W =
[[131 122 126 141 136]
 [139 124 125 132 121]
 [136 120 124 130 126]
 [125 131 129 130 120]
 [123 127 135 126 129]
 [129 124 125 132 128]
 [136 126 122 130 126]
 [125 131 111 130 124]
 [135 124 140 126 154]
 [118 122 134 121  99]
 [125 129 118 133 129]
 [120 133 134 128 128]
 [136 122 126 126 132]
 [126 124 129 124 122]
 [123 123 133 123 105]]
W[0][0] = 131
W[3][0] = 125
W[8][3] = 126
W[9][0] = 118
W[14][3] = 123
W[13][1] = 124
W[5] = [129, 124, 125, 132, 128]
W[7] = [125, 131, 111, 130, 124]
W[3][1] = 131
W[1][1] = 124
W[4][2] = 135
W[14][4] = 105
W[:, 4] = [136, 121, 126, 120, 129, 128, 126, 124, 154, 99, 129, 128, 132, 122, 105]
W[11][2] = 134
W[7][4] = 124
W[13][0] = 126
W[12][3] = 126
W[2][1] = 120
W[8][2] = 140
W[2][2] = 124
W[11][3] = 128
W[11][4] = 128
W[11] = [120, 133, 134, 128, 128]
W[12][1] = 122
W[:, 0] = [131, 139, 136, 125, 123, 129, 136, 125, 135, 118, 125, 120, 136, 126, 123]
W[8] = [135, 124, 140, 126, 154]
W[12][0] = 136
W[0][2] = 126
W[2][4] = 126

arr =
123,125,125,137,136,125,127,129
141,125,130,120,121,135,136,116
129,120,128,124,134,129,113,129
128,125,118,151,129,127,131,129
131,125,137,124,129,129,117,129
129,125,109,130,129,129,136,129
129,136,116,119,131,117,130,129
115,132,136,124,109,133,134,155
129,125,128,124,129,132,135,115
125,107,127,125,129,137,124,129
129,139,134,120,129,118,119,133
129,117,128,124,130,129,118,129
Rows and columns are counted from 0.
row 0 col 0: 123
row 1 col 3: 120
row 2 col 1: 120
row 3 col 4: 129
row 3 col 1: 125
row 5 col 5: 129
row 6 col 7: 129
row 2 col 0: 129
row 0 col 2: 125
row 3 col 2: 118
row 4 col 6: 117
row 5 col 7: 129
row 10 col 5: 118
row 7 col 0: 115
row 10 col 3: 120
row 9 col 7: 129
row 2 col 7: 129
row 10 col 6: 119
row 9 col 5: 137
row 9 col 4: 129
row 5 col 4: 129
row 5 col 1: 125
row 4 col 2: 137
row 6 col 5: 117
row 3 col 7: 129
row 8 col 2: 128
row 1 col 5: 135
row 6 col 4: 131

m =
[[122 124 141 114 130 133 128 131 114 140 130 141 127 126 129 113]
 [132 122 121 125 132 135 132 118 125 128 131 137 102 129 147 118]]
m[0][0]	122
m[0][10]	130
m[0]	[122, 124, 141, 114, 130, 133, 128, 131, 114, 140, 130, 141, 127, 126, 129, 113]
m[1][3]	125
m[1][5]	135
m[0][13]	126
m[1][4]	132
m[1][1]	122
m[:, 15]	[113, 118]
m[1][13]	129

a =
[[138 140 142 134 127 119 141 132]
 [136 112 132 122 128 128 130 122]
 [125 135 141 137 140 144 123 124]
 [132 152 127 134 119 112 126 125]
 [124 121 131 130 124 115 111 120]
 [121 124 132 149 143 132 121 139]
 [122 123 120 137 143 132 153 147]
 [131 123 136 123 133 141 141 121]
 [113 129 117 117 118 135 134 120]
 [128 109 120 129 117 129 123 115]
 [133 130 120 128 133 124 157 139]]
Rows and columns are counted from 0.
(0, 0) -> 138
(7, 3) -> 123
(2, 3) -> 137
(9, 5) -> 129
(5, 2) -> 132
(10, 1) -> 130
(5, 5) -> 132
(7, 0) -> 131
(0, 3) -> 134
(5, 6) -> 121
(3, 4) -> 119
(9, 0) -> 128
(8, 2) -> 117
(0, 2) -> 142
(6, 6) -> 153
(8, 7) -> 120
(8, 1) -> 129
(5, 3) -> 149
(3, 5) -> 112
(9, 2) -> 120
(7, 5) -> 141
(1, 0) -> 136
(7, 2) -> 136
(1, 3) -> 122
(1, 6) -> 130
(4, 0) -> 124
(6, 5) -> 132
(6, 1) -> 123
(5, 1) -> 124
(4, 1) -> 121
(4, 5) -> 115
(10, 4) -> 133
(0, 4) -> 127

grid = (134, 132, 140, 138, 119, 129, 110, 119, 131, 120, 140, 130, 154, 150)
grid[-14] -> 134
grid[-1] -> 150
grid[-10] -> 119
grid[-7] -> 119
grid[11] -> 130
grid[-8] -> 110
grid[2] -> 140
